In the data rows, the value 128 means zero.
Some points, one per row:
[111 123 192 100 138 109  97 134 119 135 135 128 158 136 130 100 136  98
 154 166 143 137 152 125 119 136 122  88 178]
[200 167  81 118 117 126 187  89 116 153 119 156 152 182 112  93 132 200
  48  66 108 131 142 185 144  99  89 146 142]
[104 145 102 169 186 161 124  86 128 143  44 145 107 193 166 162 151 156
 168 158 139 140 130 124 133 127 120 124  73]
[ 84  71 134 157 108  90 147 118 168 145 177 164 151 128  98 145  67  83
  86 152  72 145 121 136 116 120 166 105 119]
[123  81  97 152  86  91 207 167 215 146 147  95 136  53 134 158  81 122
  94 111  89  92  99 136 119 167 103 119  61]
[130 145  90 151 154 153 137  84 136 147  84 109 121 126 164 174 134 132
 154 133 129 135 113 144 159 116 134 168  41]
[ 97 149 129  97 108  95 103 128 119 131 166 114 120 119 161  96 154 143
 145 129 169 105 154 133 116 134 134 100 174]
[167 147 177  92 128 141  70 153  61 111 131 167 136  98 143  98 153 143
 151 117 146 142 112 107  99 140 132 126 213]
[133 134 115 163 180 122  98  75 145 160  60 157 121 154 154 149  89 103
 149 169 118 193 106 120 128 104 136 141  89]
[131 132 130 110 143  80  76 141 172 155 165 138 165  89 119 122 105  82
 144 142 153 144 144 124 105 113 145 118 149]
[ 65  68 126 155  89 124 193 161 177 133 142 118 149 101 133 171  81 123
  92 125  82  97  89 126 113 163 138 108  86]
[148 129 123 102 143  56 154 151 196 141 145  91 168  86 181 117  96 115
 131 164 133 128 172 151 121 168  95  99 138]
[113 111 165 127 151  63  77 131 168 151 154 146 155 111 113 101  69  79
 127 140 139 149 192 131  83 121 128  74 161]
[142 125 152 151 194 162 119 124 123 103  39 107  90 146 132 163 130 118
 164 175 105 170 102 126 158 129 136 172  83]
[112  93  96 155  78 103 179 153 218 144 151 118 134  64 121 185  93 117
 107 119  98  83 127 137 110 148 122 103  74]
[143 141  80 141 129 154 152 133 128 115 103 109 127 159 132 169 168 151
 134  92 110  97 124 174 176  90 127 156  67]
[126 126 164  85 128 147  80 149  93 122 119 130 131 102 112  98 153 109
 151 150 155 148 141 101 103 133 147 133 177]
[108 100 162 104 121  94 117 127 137 132 180 125 158 135  81  78 117 100
 109 137 134 126 170 143 145 134 128 111 195]
[136 165  87 140 137 177 158 109  97 108  77 120  98 141 170 154 155 151
 145 116 133 134  97 132 148 126 136 164  65]
[133 141 131  96  98 120 130 159 109 115 168 129 123 100 138  83 145 139
 143 110 157 123 154 126 104 159 118 122 185]
[116 154  82 141 153 138 150  94 116 152 103 127 119 193 131 141 128 170
 130 118 118 134 138 130 164 113 132 141  94]
[229 236 122 120  50  79  96  78 144 160 232 172 118 114  54  40 122 162
  29  47 208 112 211 174  76  89  83  94 239]
[127 138 120 113 126  55 152 157 181 144 151 116 159  61 172 110 131 122
 130 146 131 122 155 141 122 164  92 111 139]
[193 143 119 143 170 211  79  65  80 111  72 172  97 146 140 148 152 133
 127  84 159 172  80  97 104 110 122 180 123]
[172 146  67 158 132 163 163 151 134 102  67  71  84 120 132 168 154 113
 133  87 100 100  99 136 203 124 150 171  43]
[109  70 138 177 112 137 121 139 172 141 193 151 154 100  98 153  72  80
 114 118  94 126 116 134 109 115 151 123  76]
[ 90  74 152 153 120 145 126 132 159 124 174 156 135  98  88 137  80  82
 101 121  99 141 113 111 113 139 158 100 100]
[ 88  61 145 145  91 128 161 155 136 119 205 114 153 151  66 133  95 132
  73 123  75 118  97 116 138 146 157 102 129]
[110 117 136 127 166 192 109  91  72 105  44 148 111 156 172 142 151 122
 155 133 138 172  79 124 140 129 121 148  93]
[116 123 144 152 218 132 135  89 124 142  35 169 134 178 149 161 116 112
 143 177  95 180 101 109 146 137 131 132  73]
[109 124 154 105 133  56 102 116 170 168 166 114 157  99 126  90  77  79
 149 158 154 159 178 152 107 117 106  93 166]
[125 129 143 142 176 206 119 103  69 117  38 132 103 164 168 153 159 144
 174 151 126 190  67 106 147 140 130 158 106]
24 more points follow, each with its number after it:
[179 137 142 130 156 181 153 132  58 101  64 144 116 159 166 136 147 145
 160 121 115 170  73 131 130 142 124 184 125] 0
[163 140 169  79 100 157 115 155  69 134 180 143 135 111 111  67 149 107
 135  80 159 125 141 133  96 121 120 147 199] 1
[162 206  82 154 136 140 102  61 126 143 101 142 114 174 102 113 126 150
 100  80 145 147 158 148 113 113 117 140 125] 2
[111 125 156  99 124 102 147 130 107 135 138 133 127 104 150 111 147 150
 148 154 149 102 145 130 108 150 114 101 173] 3
[117 105 171  93 132 108  98 157 131 137 155 115 172 138  90  93 123 114
 139 155 137 131 156 107 139 149 122 114 202] 4
[201 181 121  84  55  42 180 157 129 134 233 125 182 124  63  64 130 177
  60  56 107  81 182 218 139 121  83 104 191] 5
[ 72  62 137 145 106 170 143 134 118 123 158 128 129 140 105 160 124 122
 107 124  99 118  90  90 113 139 150 115 127] 6
[199 163  77 128 144 145 192 116 135 107  51 112  81 114 198 129 134 169
 122 114 130 142  94 159 115 148 102 174  72] 7
[176 142  98 127  16  97 219 145 155 147 231 178 154 139  23 109 107 186
   8  29  93  68 141 169 137 109 110 100 162] 8
[115 138 143 118 118  97 154 148 141 132 158 112 128  86 138 110 130 119
 131 151 137 105 142 130 128 139 125 119 149] 9
[ 98 130  96 143 193 137 112  68  93 139  52 148 107 190 170 166 134 145
 148 161 139 165 107 102 139 105 118 151  71] 10
[ 76  72 177 141 104 133 160 139 128 133 133 149 123 144  89 155  91 118
 118 165  87 130  79 111 124 126 168  90 138] 11
[136 117 146 122 139  68  75 146 163 152 157 134 154 102 101 102  89  70
 151 158 120 144 151 128 108 107 131 124 157] 12
[135  78 176 136  79 177 159 187  82  98 158 171 120 107  93 152 122 135
  99  98 101  99  75 110  89 132 151 122 144] 13
[129 116 116 139 174 182 110 104 102 123  59 122  98 164 154 147 142 123
 168 140 136 170  98 120 146 124 125 154  82] 14
[141 149  78 144 148 168 152 105 109 110  80 118  96 147 167 154 132 146
 149 112 143 129 109 117 147 123 158 169  64] 15
[124 150 156 114 140  93  63  91 137 157 182 159 146  86 107  86  95  82
 120 133 155 148 176 134  83 104 119 112 173] 16
[ 75  62 169 145 112 154 153 157 108 115 117 142 119 135 124 168 124 125
 129 163  83 129  94 110 110 143 154  90 133] 17
[128 130 127 144 176 200  74  72  88 118  47 147 102 177 175 149 163 142
 151 148 133 165  87 116 138 111 122 150 100] 18
[ 89 128 139 104 111 114 115 159 127 125 147 111 133  97 136 129 129  91
 150 151 135 105 161 123 147 136 128 109 152] 19
[ 86 136 144  98 124  69 102 132 128 132 150 134 151 125 122 101 117 107
 142 177 144 136 165 124 137 126 127 119 167] 20
[126 134  98 148 159 185 133 112 106 101  64 122 115 163 143 146 152 141
 161 128 128 144 114 110 156 140 150 163  67] 21
[206 153 158  86 111 105 171 173 100 126 130 117 125  50 160  77 126 145
 113 102 136 111 117 158  66 169 107 138 170] 22
[161 161 160  88  92 109 120 162 112 135 197 145 164 126  79  68 126 137
  87  97 147 108 162 129 125 126 129 130 220] 23
Which three of these numbered points are nearest to each point below, ignoring the 3 directions in which the first points spread most? Their numbers follow each, nearest first.
[ 84  92 164 144 100 166 144 155 110 118 142 132 127 117 124 169 113 120
 126 141  94 128  79 108 109 140 160 106 120] > 17 6 11
[160 146  80 143 150 169 151 100 110 112  62 121  85 138 164 144 145 164
 154 118 149 128 114 128 148 129 137 169 101] > 15 14 9
[196 149 145 112 105 160  65 120  60 117 163 166 118  87 111  92 150 121
 120  90 170 153  98 106  71 118 118 149 211] > 1 0 13
[126  68 145 164 101 171 168 205 145  73 149  94 115  83  60 164 108  62
 124  97  70  95  82 104 156 145 180 139  93] > 1 23 13
[138  70 144 164  95 179 140 238 156  58 145  73 108  65  37 168 118  54
 109  75  50  89  94 123 174 141 170 155  97] > 1 23 13
[136 122 144 120 168 159 128 117 123 117  73 124 131 165 124 119 148 137
 154 147 126 168  89 131 144 131 119 165  96] > 14 4 21
[113 118 162 116 128  84  94 133 142 137 173 123 168 136  75  78 119 107
 119 152 132 137 158 119 153 128 123 105 185] > 4 20 23
[175 144  66 140 178  99 166 102 223 146  58 116 152 111 196 168 102 139
 131 154  96 138  99 166 142 162  88 150  27] > 7 12 10
[105 127 198 105 152  95  78 133 135 144 161 133 132 122 123  93  98 102
 138 170 149 155 166 113 120 131 133 100 164] > 14 21 20
[110 104 133 111 140  67  79 163 180 149 151 140 165 108 122  90  99  66
 163 162 121 143 149 135 103 125 122 103 156] > 12 14 21
[220 168  58 124  90 101 200 132 138 123 142 123 145 151 102 160 146 180
  72  51  89  94 140 218 166  91  94 158  85] > 5 12 20
[185 114 114 113 137 188 132 118  76 128 111 160 146 180 147 129 132 155
 122  87 103 142  89 153 113 130 112 186 126] > 0 1 23
[ 90 107 127 137  57 103 162 130 133 130 208 154 121 139  51 109  97 161
  77 101 118 118 134 152 132 131 137  93 140] > 11 8 6
[225  96 155 119  53 134 255 208 134  81 169  97 116  38 125 123 112 154
  71  65  62  91  69 172  87 153 130 167 108] > 22 0 1
[ 98 138  99 157 182 163 133  84 108 130  58 130 118 188 169 154 157 157
 147 157 132 146 117 108 152 114 118 120  73] > 10 18 20
[152 147  84 161 179 111 138  92 212 154  54 127 131 132 163 177  88 114
 135 149 112 140 142 138 143 132  95 133  37] > 2 16 12
[101 122 161  89 127  38 112 124 126 143 135 117 149 147 118 114 119 124
 128 177 151 140 152 111 129 113 134  93 183] > 20 10 9
[130 124 147 130 191 190 114 115 100 107  29 121  93 155 150 161 136 119
 156 153 108 179  97 101 154 131 143 152  82] > 14 21 23
[149  73 170 141  66 191 142 164  86  98 158 153 131 100 106 132 133 142
 107 103  94 120  57 114  65 140 153 124 158] > 13 17 6
[ 76 128 154  97 122  84 109 117 129 131 150 117 142 139 124 102 124 116
 144 178 146 140 173 107 133 128 146 103 176] > 20 21 19
[153 126 126 111 133  37 141 157 215 151 145  89 150  58 179 122 112 108
 115 176 127 109 144 152 108 164  86  95 123] > 7 9 3
[118  63 156 122  87 151 199 167 109 113 185 144 154 128  95 127 113 139
  95 125  63 128  86 141  84 148 129 119 154] > 17 0 13
[188 153 102 156  21  99 196 134 140 162 250 178 143 148   6 103  96 174
   0  15 108  69 167 194 107  85 122  73 198] > 8 11 17
[119  88  91 156  50 161 144 132 128 118 190 161 122 114  81 151 132 155
  83  60 148  85 126 119 118 112 140 113 108] > 6 17 18
[ 82  81 181 142 114 120 150 156 127 125 150 140 128 133  80 143  95 102
  98 169  80 144  89  98 135 143 163 107 122] > 11 8 23
[ 79  71 165 146 124  99 158 139 172 144 155 160 134 105  98 148  58  88
 109 160  77 142 105 139 108 126 161  85 135] > 11 8 18
[100 142 119 132 189 179 110  69 114 151  61 144 113 181 169 166 134 135
 174 181 145 166 116  98 124 121 117 141  75] > 10 18 14
[198 113 147 116 156 141 171 128 113  97  73 114 153 143 147 116 128 143
 130 163  94 162  78 166 105 128  97 194 100] > 0 7 5
[170 114 115 170 168 157 116 156 138  87  70 101 112 133  88 170 138  95
 140  97 106 124  98 140 186 121 139 172  67] > 12 14 23
[107 123 146 139  66 103 138 107 164 167 212 158 136 127  49 102  85 143
  58  93 121 138 160 131 103 112 134 106 150] > 8 11 2
[152 102 179  79 130  73 131 155 124  99 181 123 170 131 122  51 121 136
 117 158 117 142 132 171 113 129 109 126 200] > 5 0 4
[113 122 126 134 184 188 107 120 101 113  75 127 102 170 143 150 141 129
 153 139 133 157  95 104 170 132 132 164  76] > 14 21 4
[126 140 141  95 102 112 103 133  82 111 142 132 145 120 145 105 165 154
 137 140 154 119 151 111  98 134 120 106 181] > 3 9 19
[116  58 171 137  78 175 165 196  86 111 168 136 127 116  83 148 132 115
 122 122  82 120  92 124 121 145 165 120 133] > 13 17 1
[150 117 149 116 108 105 106 159 169 111 177 108 140 115  87 110 150 108
 138 123 118 108 152 150 158 127 129 112 169] > 4 21 19
[111 123 140  93 109 133 111 127 114 117 154 120 135 121 161  90 153 155
 149 131 166 101 152 133 117 137 130 106 173] > 3 9 19
[137 108 113 115 151  51 155 162 214 147 140 117 177  75 162 103  95 113
 117 172 112 116 160 139 115 165  86 108 126] > 7 9 20
[162 124  97 146  52 158 124 111 111 106 194 151 124 117 113 160 150 180
  91  51 147  82 101 113  84 111 142 121 139] > 6 17 18
[141 117 129 130 163 185 114 107  95 128  67 156 112 197 140 138 140 136
 138 119 128 147 102 123 156 128 122 168 109] > 14 18 23
[134 174 142 115 101  97  56  78 129 128 173 139 130 127 122  88 140 127
 122 134 164 121 165 119  95 105 105  85 193] > 18 14 10
[144 137 133 101 123  51 164 161 169 130 130  98 137  50 173 101 125 124
 110 134 137 118 149 157 115 149  93 110 142] > 7 9 3
[124 150  83 155 150 162 150 101 118 114  76 111  93 157 180 160 163 161
 157 132 159 136 121 111 154 121 144 157  91] > 15 9 21
[ 92 104  81 161  89  95 177 149 197 155 180 114 138  53 116 189  91 110
 104 109 115  75 122 146 129 133 132 101  71] > 15 14 16
[161 187  80 145 118 165  99  41  99 107  78 140  96 169 152 145 162 193
 131  98 161 130 127 129 126  98 128 137 116] > 18 10 15
[153 141 147  94  94 145 106 169  89 115 192 162 154 124 101  87 158 127
 106  74 162 126 136 123  99 122 128 144 215] > 1 23 6
[ 62  66 155 116 104 151 159 162 106 103 146 132 134 124  92 158 122 115
 138 138  73 124  96 119 132 165 142 100 139] > 17 6 11
[117 138 142 101 109  97  89 130  85 118 141 124 144 143 148 118 159 163
 163 162 151 129 138 111 114 127 113  87 176] > 3 20 9
[150 147 116 136 158 225  91  81  68 121  63 148  99 160 158 140 156 150
 143  99 145 160  91 101 112 113 127 176 108] > 18 14 21
[120 144  89 141 146 169 137 104 108 124  72 112 115 161 148 171 162 145
 157 139 141 118 120  98 164 126 140 148  63] > 21 15 20
[ 77  59 152 128 100 113 162 135 170 154 167 157 144 121  94 147  61  79
 112 162  74 132 128 119  86 124 160 101 115] > 11 8 18
[174 150 109 100 103 125 143 163 117 125 162 115 116  65 147  99 161 145
 110  94 148 100 147 136 104 145 129 146 160] > 9 15 19
[168 116 110 175 158 156 114 156 142  97  92 103 124 157  93 179 140 112
 149 111 105 126 102 155 190 118 126 173  53] > 12 14 4
